128 stands for zero in the data rows.
Each row has a hidden score. How much does it go up from the first row of each pair to the second? 20 means little or no change, 40 a big rise and 0 a big fall. The score is a weighted sum of the row's numbers plus the product of two more (or one squared), each taken from its middle value.
[110 147 165 166 147 108 146 128 113 113 148 147 108 108 111 166 166 166
 146 109]
[110 110 129 129 147 126 109 109 113 113 112 110 126 127 111 184 184 166
 165 109] 27
[166 147 129 110 110 108 183 202 131 131 130 147 108 108 111 111 111 111
 109 128]
[110 110 129 129 129 145 109 109 113 113 112 110 126 145 184 111 111 111
 128 109] 15
[110 110 111 129 129 126 146 128 113 113 112 110 163 164 148 111 111 111
 109 165]
[110 110 111 129 129 145 109 109 113 113 166 165 108 108 111 111 111 111
 109 128] 28
[110 110 111 110 129 163 109 109 113 113 112 110 163 164 148 184 184 184
 183 109]
[110 110 111 110 129 126 109 109 113 113 112 110 163 164 166 184 184 184
 183 109] 26
[110 128 165 184 203 108 146 165 149 149 148 165 108 108 111 111 111 111
 128 109]
[147 128 129 110 110 108 128 128 167 166 130 128 108 108 111 166 166 166
 146 109] 21
[110 110 129 147 166 163 109 109 113 113 112 110 163 164 148 111 111 111
 109 184]
[129 165 165 147 129 108 146 146 131 131 130 128 108 108 111 166 166 166
 146 109] 21
[147 147 129 110 110 108 165 165 131 131 166 147 108 108 111 111 111 111
 109 128]
[110 110 129 129 147 145 109 109 113 113 112 110 163 164 148 166 166 166
 183 109] 19
[147 128 129 110 110 108 109 109 167 166 130 128 108 108 111 148 148 147
 146 109]
[129 165 165 147 129 108 128 128 167 166 112 110 126 127 111 130 130 129
 128 109] 23
[110 110 111 129 129 126 109 109 113 131 112 128 108 108 111 184 184 184
 165 109]
[110 110 129 147 147 126 109 109 113 113 112 110 145 145 184 148 148 166
 165 109] 14
[110 110 129 147 147 145 109 109 113 113 166 184 108 108 111 166 166 166
 165 109]
[110 110 129 147 147 126 109 109 113 113 112 110 163 164 166 111 111 111
 109 184] 6
[110 110 111 129 129 145 109 109 113 113 112 110 145 145 130 130 130 129
 146 109]
[129 184 165 147 129 108 146 146 167 166 112 110 126 127 166 111 111 111
 109 165] 6
[110 110 111 129 147 126 109 109 113 113 112 110 145 145 184 148 148 147
 165 109]
[166 147 129 110 110 108 165 165 131 131 183 165 108 108 111 111 111 111
 109 165] 18
[129 202 201 184 166 126 146 128 113 113 112 110 163 164 130 130 130 129
 146 109]
[184 128 111 110 110 163 109 109 113 113 183 184 108 108 111 130 130 129
 128 109] 21
[110 110 111 110 110 163 109 109 113 113 112 110 163 164 130 166 166 166
 165 109]
[166 147 111 110 110 145 128 109 113 113 166 165 108 108 111 111 111 111
 109 147] 28
[166 128 111 110 110 145 109 109 113 113 166 147 108 108 111 111 111 129
 128 109]
[110 110 111 110 129 163 109 109 113 113 112 110 145 145 166 111 111 111
 109 147] 16
[110 165 165 147 147 108 109 109 185 184 112 110 126 127 130 111 111 111
 109 128]
[110 202 218 203 184 126 146 128 113 113 183 202 108 108 111 111 111 111
 109 184] 30
[110 110 129 129 147 145 128 109 113 113 112 110 163 164 148 111 111 111
 109 147]
[110 110 111 110 110 145 128 128 113 113 112 110 145 145 184 130 130 129
 128 109] 24
[147 110 111 110 110 108 109 128 167 166 166 147 108 108 111 111 111 111
 109 147]
[129 165 147 129 129 108 128 146 149 149 112 110 108 108 111 130 130 129
 128 109] 24
[147 165 129 129 110 108 165 165 131 131 112 110 145 127 111 148 148 147
 146 109]
[166 147 129 110 110 108 146 165 167 166 130 147 108 108 111 111 111 111
 109 128] 22
[129 184 165 147 129 108 128 146 167 166 112 110 163 145 148 130 130 129
 146 109]
[110 110 111 129 129 126 109 109 113 113 112 110 163 164 148 166 166 166
 165 109] 22
[110 110 111 110 110 126 146 128 113 113 112 110 145 145 111 111 111 111
 109 165]
[166 128 111 110 110 108 109 128 185 184 166 147 108 108 111 111 111 111
 109 165] 13
[110 110 111 110 110 108 165 165 131 131 112 110 145 145 130 130 111 129
 128 109]
[110 110 129 129 129 145 109 109 113 113 130 147 108 108 111 111 111 111
 109 147] 24
[184 128 111 110 110 108 183 183 131 131 183 184 108 108 111 111 111 111
 109 165]
[110 110 111 110 110 108 165 165 113 113 166 165 108 108 111 166 166 166
 165 109] 32
[166 128 111 110 110 145 128 109 113 113 183 165 108 108 111 111 111 111
 109 147]
[110 165 165 166 147 108 109 128 167 166 130 147 108 108 111 148 166 166
 146 109] 23
[166 147 129 110 110 163 109 109 113 113 148 165 108 108 111 111 111 111
 109 165]
[129 184 183 166 129 108 165 183 131 131 112 110 126 127 111 148 166 166
 165 109] 18
[110 110 111 110 110 108 183 165 113 113 112 110 145 145 148 111 111 111
 109 109]
[110 110 111 110 110 126 128 109 113 113 112 110 126 127 111 130 130 129
 146 109] 25
[147 128 111 110 110 108 128 128 167 166 148 147 108 108 111 148 148 147
 146 109]
[110 110 111 110 110 126 128 128 113 113 112 110 145 145 130 130 130 129
 128 109] 25
[166 110 111 110 110 108 146 128 113 113 112 128 108 108 111 111 111 111
 109 147]
[147 165 147 129 129 108 109 128 185 184 166 147 108 108 111 111 111 111
 109 165] 21
[110 110 111 110 110 126 146 128 113 113 112 110 163 164 148 111 111 111
 109 165]
[110 110 129 129 147 145 109 109 113 113 112 110 126 145 184 130 130 129
 146 109] 21
[110 110 129 129 147 145 109 109 113 113 112 110 145 127 111 203 202 202
 165 109]
[147 128 111 110 110 108 109 109 167 184 166 147 108 108 111 111 111 111
 109 109] 20
[110 110 129 129 147 145 109 109 113 113 112 128 108 108 111 111 111 111
 109 109]
[129 165 147 147 129 108 109 109 167 166 112 110 126 127 111 130 130 129
 128 109] 16
[147 110 111 110 110 108 128 128 167 166 166 128 108 108 111 130 130 129
 128 109]
[110 110 129 129 147 126 109 109 113 113 112 110 145 145 184 111 111 111
 109 184] 15
[166 128 111 110 110 108 146 165 131 131 166 147 108 108 111 130 130 129
 146 109]
[129 165 147 147 129 145 109 109 113 113 112 110 108 108 111 148 148 147
 146 109] 19
[110 110 129 147 166 108 146 128 113 113 112 110 145 145 166 111 111 111
 109 147]
[110 110 111 110 110 145 128 109 113 113 112 110 108 108 111 111 111 111
 109 184] 35
[166 128 111 110 110 108 128 146 167 166 166 165 108 108 111 111 111 111
 109 128]
[147 184 165 129 129 108 183 165 113 113 130 147 108 108 111 130 130 129
 128 109] 20
[184 147 129 110 110 108 165 165 113 113 130 147 108 108 111 111 111 111
 109 128]
[110 110 129 129 147 145 128 109 113 113 112 110 145 145 148 111 111 111
 109 128] 22
[110 110 129 129 129 126 109 109 113 113 112 110 163 164 130 166 166 166
 165 109]
[110 110 111 129 129 145 109 109 113 113 112 110 126 127 111 111 111 111
 109 109] 22
[166 128 111 110 110 108 128 146 149 149 166 147 108 108 111 111 111 111
 109 165]
[110 110 111 110 129 145 109 109 113 113 112 110 163 164 130 148 148 147
 165 109] 26
[147 128 111 110 110 108 165 146 131 113 166 128 108 108 111 148 148 147
 146 109]
[110 110 111 129 129 108 165 165 113 113 112 110 163 164 130 111 111 111
 109 147] 19
[166 128 111 110 110 108 109 128 185 184 148 165 108 108 111 111 111 111
 109 128]
[110 110 111 129 129 145 109 109 113 113 112 110 126 145 184 148 148 147
 165 109] 22
[110 110 111 110 129 163 109 109 113 113 112 110 145 145 130 111 111 111
 128 109]
[110 110 111 110 110 126 109 109 113 131 112 110 145 145 166 184 184 184
 183 109] 10
[166 128 111 110 110 108 146 165 131 131 166 147 108 108 111 111 111 111
 109 147]
[166 128 111 110 110 108 128 128 167 166 166 165 108 108 111 111 111 111
 109 128] 18
[184 128 111 110 110 145 128 109 113 113 112 110 108 108 111 111 111 111
 109 109]
[110 110 111 110 110 126 146 128 113 113 112 110 145 145 130 111 111 111
 109 147] 29
[110 110 129 129 147 163 109 109 113 113 112 110 163 164 166 111 111 111
 109 128]
[110 184 201 184 166 126 146 128 113 113 112 110 108 108 111 111 111 111
 109 165] 19
[166 147 129 110 110 108 146 146 149 149 166 165 108 108 111 111 111 111
 109 109]
[110 110 129 147 166 182 109 109 113 113 112 110 163 164 130 111 111 111
 109 109] 27
[110 110 111 129 129 126 128 128 113 113 166 165 108 108 111 111 111 111
 128 109]
[184 128 111 110 110 163 109 109 113 113 183 184 108 108 111 111 111 111
 109 165] 17
[110 110 111 110 110 145 109 109 113 113 112 110 163 164 148 130 130 129
 146 109]
[110 110 129 147 166 163 109 109 113 131 112 110 163 164 130 111 111 111
 109 165] 14
[184 110 111 110 110 145 109 109 113 113 148 184 108 108 111 111 111 111
 109 165]
[110 110 111 110 110 145 109 109 113 113 112 110 145 145 148 111 111 111
 109 165] 22
[129 165 147 147 129 126 128 128 113 113 112 110 108 108 111 166 166 166
 146 109]
[166 147 129 110 110 126 128 128 113 113 183 165 108 108 111 111 111 111
 109 165] 25
[110 110 111 110 110 145 109 109 113 113 112 110 163 164 148 130 130 129
 128 109]
[147 147 129 110 110 108 146 165 131 131 112 128 108 108 111 130 130 129
 128 109] 21
[110 110 129 129 129 163 109 109 113 113 112 110 163 164 166 130 130 129
 146 109]
[129 184 183 166 147 126 146 146 113 113 112 110 126 127 111 130 130 129
 128 109] 20
[166 128 111 110 110 108 146 146 149 149 166 147 108 108 111 111 111 111
 109 128]
[110 110 111 110 129 126 128 128 113 113 112 110 108 108 111 166 166 166
 165 109] 28
[184 147 111 110 110 126 128 128 113 113 130 165 108 108 111 111 111 111
 109 128]
[184 128 111 110 110 163 109 109 113 113 183 184 108 108 111 111 111 111
 109 147] 19
[147 165 147 129 129 108 183 183 131 131 112 110 108 108 111 111 111 111
 109 147]
[110 110 111 110 129 163 109 109 113 113 112 110 126 127 111 111 111 111
 109 184] 17
[110 110 111 129 129 163 109 109 113 113 112 110 145 145 130 111 111 111
 109 165]
[166 128 111 110 110 108 128 128 167 166 148 165 108 108 111 111 111 111
 109 109] 16
[147 165 147 129 110 108 165 165 113 113 148 165 108 108 111 111 111 111
 109 128]
[147 128 111 110 110 108 128 128 167 166 112 110 108 108 111 130 130 129
 128 109] 15
[110 184 183 184 166 108 128 146 185 184 112 110 145 145 166 111 111 111
 109 128]
[110 110 111 110 129 126 146 128 113 113 112 110 145 145 130 148 148 147
 165 109] 28
[166 128 111 110 110 108 128 128 167 166 148 165 108 108 111 111 111 111
 109 128]
[147 128 129 110 110 108 109 128 167 166 166 147 108 108 111 111 111 111
 109 128] 23
[129 165 165 147 129 108 146 165 149 149 166 147 108 108 111 130 130 129
 146 109]
[110 110 111 129 129 108 146 128 113 113 112 110 108 108 111 111 111 111
 109 128] 13
[166 128 111 110 110 108 165 165 113 113 148 165 108 108 111 111 111 111
 109 147]
[129 184 183 166 147 108 165 165 167 149 112 110 126 127 111 111 111 111
 109 165] 24
[110 110 129 129 147 163 109 109 113 113 112 110 163 145 130 111 111 111
 109 147]
[147 128 111 110 110 108 109 109 167 166 166 147 108 108 111 166 166 166
 146 109] 13
[110 110 129 129 147 126 109 109 113 113 112 110 163 164 166 130 130 129
 128 109]
[110 110 111 110 110 126 128 128 113 113 112 110 145 145 130 111 111 111
 109 147] 28
[129 184 165 166 147 108 128 128 185 184 112 110 108 108 111 130 130 129
 128 109]
[166 110 111 110 110 126 146 128 113 113 183 147 108 108 111 111 111 111
 128 109] 20
[110 128 147 166 184 108 183 165 113 113 112 110 145 145 166 111 111 111
 109 165]
[166 147 129 110 110 163 109 109 113 113 183 184 108 108 111 111 111 111
 109 165] 25
[147 165 147 129 110 108 146 146 113 113 130 147 108 108 111 111 111 111
 109 128]
[166 147 129 110 110 108 146 146 113 113 166 165 108 108 111 111 111 111
 109 128] 15
[110 110 111 129 129 108 165 146 113 113 112 110 145 145 130 111 111 111
 109 147]
[110 110 129 129 147 163 109 109 113 113 112 110 163 164 148 130 111 129
 128 109] 23
[166 128 111 110 110 108 146 165 167 166 112 128 108 108 111 111 111 111
 109 147]
[110 165 201 203 184 163 109 109 113 113 130 147 108 108 111 130 130 147
 146 109] 24
[147 147 129 110 110 108 128 146 149 166 166 147 108 108 111 111 111 111
 109 128]
[166 128 111 110 110 108 165 165 113 131 166 147 108 108 111 130 130 129
 128 109] 15
[110 147 183 184 166 108 109 128 185 184 112 110 108 108 111 111 111 111
 109 165]
[184 147 129 110 110 126 146 128 113 113 112 110 108 108 111 111 111 111
 109 128] 9
[110 110 111 129 129 145 109 109 113 113 112 128 108 108 111 184 184 184
 146 109]
[110 110 129 129 129 126 109 109 113 113 112 110 108 108 111 184 184 166
 146 109] 22
[147 165 129 129 110 108 165 183 149 149 183 184 108 108 111 111 111 111
 109 128]
[110 110 129 129 129 182 109 109 113 113 112 110 163 164 166 130 130 129
 146 109] 16
[110 147 183 203 203 108 128 146 185 184 112 110 145 145 130 130 130 129
 128 109]
[110 110 129 147 166 163 109 109 113 113 166 184 108 108 111 148 148 147
 146 109] 20
[110 110 111 129 129 126 109 109 113 113 112 110 163 164 148 148 148 166
 165 109]
[110 110 111 129 129 126 146 146 113 113 112 110 108 108 111 111 111 111
 109 128] 23
[110 110 129 147 147 163 128 109 113 113 112 110 163 164 130 111 111 111
 109 184]
[110 110 111 110 110 126 128 109 113 113 112 110 108 108 111 184 184 184
 165 109] 22
[110 110 111 110 110 145 109 109 113 113 112 110 145 145 111 130 130 129
 146 109]
[110 110 129 129 147 145 109 109 113 113 112 110 145 164 184 111 111 111
 109 184] 7
[166 128 111 110 110 108 128 146 167 166 166 147 108 108 111 111 111 111
 109 147]
[166 184 147 129 129 108 183 202 131 131 130 165 108 108 111 111 111 111
 109 128] 25
[166 128 111 110 110 108 183 165 113 113 148 165 108 108 111 111 111 111
 109 165]
[166 128 111 110 110 108 146 146 113 113 166 165 108 108 111 111 111 111
 109 147] 22
[110 110 111 110 110 126 109 109 113 113 112 110 108 108 111 148 130 147
 146 109]
[129 165 165 147 129 108 165 165 131 113 112 110 108 108 111 166 166 166
 165 109] 16
[166 128 111 110 110 108 146 146 167 166 130 147 108 108 111 111 111 111
 109 109]
[166 128 129 110 110 108 109 128 185 184 148 165 108 108 111 111 111 111
 109 109] 20
[110 110 111 129 129 163 109 109 113 113 112 110 145 145 111 111 111 111
 109 184]
[166 128 111 110 110 145 109 109 113 113 130 147 108 108 111 111 111 111
 109 147] 18
[110 110 111 129 129 145 109 109 113 113 112 110 145 145 130 148 148 166
 165 109]
[147 165 147 129 129 108 165 165 131 131 112 110 108 108 111 111 111 111
 128 109] 20
[110 110 111 110 110 108 165 165 131 131 112 110 145 127 130 148 148 147
 165 109]
[129 165 147 129 110 108 109 128 167 166 112 110 145 145 148 130 130 129
 128 109] 9
[129 165 147 129 129 108 128 128 167 166 112 128 108 108 111 111 111 111
 109 128]
[129 184 165 147 129 108 128 146 167 166 166 165 108 108 111 111 111 111
 109 128] 24
[110 110 129 129 147 126 109 109 113 113 112 110 163 164 184 111 111 111
 109 184]
[129 184 165 147 147 145 109 109 113 113 112 110 126 127 111 130 130 129
 146 109] 28
[166 110 111 110 110 126 128 109 113 113 112 128 108 108 111 111 111 111
 109 147]
[166 128 111 110 110 108 183 183 131 131 130 128 108 108 111 148 148 147
 165 109] 23
[110 110 111 110 110 145 109 109 113 113 112 110 145 145 130 111 111 111
 109 109]
[166 147 129 110 110 108 109 128 202 202 148 165 108 108 111 111 111 111
 109 109] 15
[147 165 147 129 129 108 146 128 113 113 112 110 108 108 111 148 148 147
 165 109]
[110 110 111 110 129 145 128 128 113 113 112 110 163 164 166 130 130 129
 128 109] 28
[110 110 111 129 129 108 165 165 113 113 112 110 145 145 130 130 148 147
 146 109]
[147 147 129 129 110 145 109 109 113 113 148 165 108 108 111 184 166 166
 146 109] 13
[147 147 129 129 110 145 109 109 113 113 112 110 126 108 111 111 111 111
 109 165]
[110 128 147 166 184 126 128 128 113 113 112 110 163 164 166 111 111 111
 109 147] 11
[110 110 129 129 147 163 109 109 113 113 112 110 145 164 184 111 111 111
 109 184]
[110 110 111 110 129 163 109 109 113 113 112 110 163 145 130 111 111 111
 109 147] 29
[166 128 129 110 110 108 109 128 185 184 166 165 108 108 111 111 111 111
 109 128]
[110 110 111 110 110 126 109 109 113 113 112 110 163 164 130 203 202 202
 165 109] 20
[110 110 111 110 129 163 109 109 113 113 112 110 163 164 148 111 111 111
 109 128]
[110 110 111 110 110 145 109 109 113 113 112 110 145 127 130 130 130 129
 128 109] 22
[110 110 129 129 147 145 128 109 113 113 112 110 145 145 184 111 111 111
 109 128]
[110 110 111 129 129 145 109 109 113 131 112 110 145 145 148 111 111 111
 109 165] 28
[110 110 111 110 110 108 183 183 113 113 112 110 163 164 130 111 111 111
 109 165]
[110 110 129 147 147 145 109 109 113 113 166 165 108 108 111 111 111 111
 109 128] 9
[110 110 111 129 129 145 109 109 113 113 112 110 163 164 166 166 166 166
 183 109]
[110 110 111 129 129 145 109 109 113 113 112 110 163 145 130 111 111 111
 109 184] 19
[166 128 111 110 110 108 128 128 167 166 166 165 108 108 111 111 111 111
 109 147]
[110 110 111 129 129 126 146 146 113 113 112 110 163 164 148 111 111 111
 109 128] 21
[110 110 111 110 110 163 109 109 113 113 112 110 126 127 111 221 221 202
 183 109]
[110 110 111 129 129 145 109 109 113 113 112 110 126 127 166 130 130 129
 128 109] 28
[110 110 111 110 110 126 146 128 113 113 130 165 108 108 111 111 111 111
 128 109]
[166 128 129 110 110 108 128 128 202 202 148 165 108 108 111 111 111 111
 109 128] 7
[110 110 129 147 166 145 128 128 113 113 112 110 163 164 166 130 130 129
 146 109]
[166 110 111 110 110 145 109 109 113 113 183 165 108 108 111 111 111 111
 109 165] 18
[110 147 183 184 184 108 128 146 167 166 112 110 126 108 111 130 130 129
 128 109]
[184 147 129 110 110 163 109 109 113 113 130 165 108 108 111 111 111 111
 109 109] 4
[110 110 111 110 110 145 109 109 113 113 112 110 163 164 130 130 130 147
 146 109]
[147 147 129 110 110 108 109 109 185 184 130 128 108 108 111 111 111 111
 109 109] 15
[129 147 129 129 110 108 109 128 185 184 112 110 145 145 130 130 111 111
 128 109]
[147 184 147 147 129 126 128 128 113 113 112 110 163 164 130 166 166 166
 165 109] 14
[110 110 111 110 110 145 109 109 113 113 112 110 163 164 166 111 111 111
 109 128]
[110 110 129 129 129 163 109 109 113 113 112 110 145 164 166 111 111 111
 109 128] 20
[166 128 111 110 110 108 165 165 131 131 148 165 108 108 111 111 111 111
 109 128]
[110 110 111 110 110 145 109 109 113 113 112 110 163 164 166 111 111 111
 109 165] 20
[110 110 111 110 110 108 165 183 131 131 112 110 145 145 166 111 111 111
 109 165]
[110 110 129 129 147 108 165 146 113 113 112 110 108 108 111 111 111 111
 109 128] 18
[147 128 111 110 110 108 128 146 149 149 166 147 108 108 111 130 130 129
 128 109]
[110 110 111 110 110 145 109 109 113 113 112 110 108 108 111 184 184 184
 165 109] 14
[166 128 111 110 110 108 165 165 131 131 166 165 108 108 111 111 111 111
 109 147]
[147 128 111 110 110 108 128 128 113 113 166 147 108 108 111 130 130 129
 128 109] 24
[110 110 129 147 147 145 109 109 113 113 112 110 163 164 148 166 166 166
 183 109]
[110 110 129 147 166 145 109 109 113 113 112 110 145 145 148 111 111 111
 109 165] 16
[110 110 111 110 110 145 109 109 113 113 112 110 145 145 148 166 166 166
 165 109]
[110 110 111 110 129 108 165 183 131 131 112 110 145 145 166 111 111 111
 109 147] 37
[110 110 129 129 129 163 109 109 113 113 112 110 163 164 130 111 111 111
 109 128]
[110 110 147 166 166 145 109 109 113 131 112 110 163 164 166 111 111 111
 109 128] 11
[166 165 129 129 110 163 109 109 113 113 130 165 108 108 111 111 111 111
 109 128]
[147 128 111 110 110 108 165 146 113 113 166 147 108 108 111 111 111 111
 109 128] 10
[110 110 111 110 110 108 146 146 113 113 112 110 145 145 148 111 111 111
 109 128]
[110 110 129 147 166 145 109 109 113 113 112 110 145 145 166 130 130 129
 128 109] 17
[166 128 129 110 110 108 109 128 167 184 166 165 108 108 111 111 111 111
 109 109]
[110 110 111 110 110 182 109 109 113 113 112 110 145 145 184 111 111 111
 109 184] 6
[166 184 147 129 110 108 183 183 131 131 201 165 108 108 111 111 111 111
 109 128]
[110 110 147 166 184 163 109 109 113 113 166 184 108 108 111 111 111 111
 109 165] 17
[110 110 111 110 110 108 146 128 113 113 112 110 126 108 111 111 111 111
 109 165]
[110 110 111 110 129 163 109 109 113 113 112 110 163 164 148 148 148 166
 165 109] 12
[129 184 165 147 129 108 128 128 202 184 183 184 108 108 111 111 111 111
 109 128]
[110 110 111 129 129 108 183 165 131 131 112 110 163 164 148 111 111 111
 109 165] 22
[110 110 129 147 147 108 128 146 167 166 148 165 108 108 111 130 130 129
 128 109]
[129 184 183 166 147 108 183 183 131 131 112 110 145 145 148 130 130 129
 146 109] 23
[110 110 111 110 110 145 128 128 113 113 112 110 145 145 111 111 111 111
 109 128]
[110 147 183 203 221 163 109 109 113 113 112 110 163 164 166 148 148 147
 165 109] 13
[110 110 111 110 110 108 146 128 113 113 130 147 108 108 111 130 130 129
 128 109]
[166 128 111 110 110 108 146 165 167 166 183 165 108 108 111 111 111 111
 109 147] 15
[129 202 183 166 147 108 202 183 131 113 112 110 163 164 130 130 130 129
 128 109]
[110 110 111 110 110 145 109 109 113 113 112 110 145 145 130 111 111 111
 109 128] 21
[110 110 111 129 129 145 109 109 113 113 112 110 126 127 111 130 130 147
 146 109]
[110 110 129 147 166 163 109 109 113 113 112 110 126 127 111 111 111 111
 128 109] 20
[110 110 111 110 110 108 165 165 131 131 112 110 145 145 148 111 111 111
 109 147]
[110 110 111 110 110 126 146 146 113 113 130 147 108 108 111 166 166 166
 165 109] 22
[110 110 111 129 129 126 109 109 113 113 112 110 145 145 166 184 184 184
 165 109]
[147 128 111 110 110 108 146 146 113 113 166 147 108 108 111 111 111 111
 109 128] 23
[110 110 111 129 129 163 109 109 113 113 112 110 145 145 111 130 130 129
 146 109]
[110 110 129 147 166 163 109 109 113 113 130 147 108 108 111 111 111 111
 109 165] 16
[110 110 111 110 110 145 128 109 131 131 112 128 108 108 111 148 148 147
 165 109]
[166 128 129 110 110 108 165 183 131 131 183 147 108 108 111 111 111 111
 109 165] 16
[110 110 129 129 129 145 109 109 113 113 112 110 108 108 111 130 111 129
 128 109]
[147 128 129 110 110 108 109 109 167 184 166 147 108 108 111 130 130 129
 146 109] 22
[166 128 111 110 110 108 165 165 131 131 130 147 108 108 111 111 111 111
 109 165]
[129 184 183 166 166 108 128 146 167 166 130 147 108 108 111 111 111 111
 109 147] 23
[110 110 111 110 110 163 109 109 113 113 112 110 163 164 130 184 184 184
 165 109]
[110 110 111 110 110 126 128 128 113 113 112 110 126 127 184 111 111 111
 109 165] 25
[110 184 218 221 203 108 183 202 149 149 130 128 108 108 111 111 111 111
 109 128]
[110 110 111 110 110 145 109 109 113 113 112 110 108 108 111 203 202 184
 165 109] 6
[110 147 183 203 203 108 128 146 185 184 112 128 108 108 111 111 111 111
 109 165]
[110 110 111 110 129 126 109 109 113 113 112 110 126 127 111 203 202 202
 183 109] 16
[110 128 183 203 203 145 109 109 113 113 112 110 145 145 184 111 111 111
 109 128]
[110 110 111 129 129 126 109 109 113 113 112 110 145 145 130 130 130 129
 128 109] 35
[166 165 129 129 110 163 109 109 113 113 201 165 108 108 111 111 111 111
 109 165]
[110 110 129 147 147 163 109 109 113 113 112 110 163 145 130 130 130 129
 128 109] 12
[110 110 129 147 166 126 109 109 113 113 112 110 145 145 184 148 148 147
 165 109]
[110 184 201 203 184 163 109 109 113 113 112 110 145 145 130 148 148 147
 165 109] 24
[110 110 111 110 110 163 109 109 113 113 112 110 163 164 130 148 148 147
 165 109]
[110 110 111 110 110 145 109 109 113 113 112 110 145 145 130 111 111 111
 109 128] 23
[110 165 165 147 129 108 146 146 131 131 130 128 108 108 111 148 130 147
 146 109]
[110 110 111 110 110 145 109 109 113 113 112 110 163 164 148 111 111 129
 128 109] 17
[110 184 218 203 184 126 128 128 113 113 112 110 163 164 130 130 130 129
 146 109]
[110 110 111 110 110 126 128 109 113 113 112 110 163 164 148 111 111 111
 109 165] 22
[110 110 111 129 129 163 128 109 113 113 112 110 163 164 148 111 111 111
 109 128]
[110 110 111 110 110 163 109 109 113 113 112 110 163 164 166 148 148 166
 165 109] 13
[110 110 111 110 110 126 109 109 113 113 112 110 145 145 166 111 111 111
 109 184]
[110 110 111 129 147 145 109 109 113 113 112 110 163 164 166 130 130 129
 146 109] 19
[166 110 111 110 110 108 165 146 113 113 183 147 108 108 111 111 111 111
 109 128]
[147 128 111 110 110 108 109 128 167 184 166 147 108 108 111 111 111 111
 109 128] 32
[110 110 111 110 110 145 109 109 113 113 112 110 145 145 130 130 130 129
 146 109]
[110 110 111 129 129 163 109 109 113 113 112 110 145 145 130 111 111 111
 109 184] 14
[110 110 111 129 129 108 146 146 113 113 130 128 108 108 111 111 111 111
 128 109]
[110 110 129 129 147 126 109 109 113 113 112 110 145 164 166 111 111 111
 109 165] 15
[110 110 129 147 166 163 109 109 113 113 112 110 163 164 166 111 111 111
 109 165]
[129 165 147 129 129 108 165 165 131 113 130 147 108 108 111 130 130 129
 128 109] 30
[110 110 111 129 129 108 146 128 113 113 112 128 108 108 111 111 111 111
 109 147]
[110 110 129 147 147 126 109 109 113 113 112 110 163 164 130 166 166 166
 165 109] 21
[129 165 165 147 147 108 165 165 113 113 130 147 108 108 111 111 111 111
 109 147]
[110 110 111 110 110 126 146 128 113 113 112 110 145 145 130 111 111 111
 109 128] 19
[110 110 129 129 129 145 128 128 113 113 112 110 145 127 111 130 130 129
 146 109]
[110 110 111 110 110 126 146 128 113 113 130 128 108 108 111 111 111 111
 109 147] 16
[110 110 111 110 129 145 109 109 113 113 112 110 145 145 184 130 130 129
 146 109]
[110 110 129 129 129 126 109 109 113 113 112 110 163 164 148 184 184 184
 183 109] 19
[110 110 111 129 129 126 109 109 113 113 112 110 163 164 166 203 202 202
 183 109]
[110 110 147 166 184 126 109 109 113 113 112 110 126 127 111 111 111 111
 109 165] 18
[110 110 111 129 129 163 109 109 113 113 112 110 145 145 184 111 111 111
 109 147]
[166 147 129 110 110 108 146 165 167 166 183 165 108 108 111 111 111 111
 109 128] 22
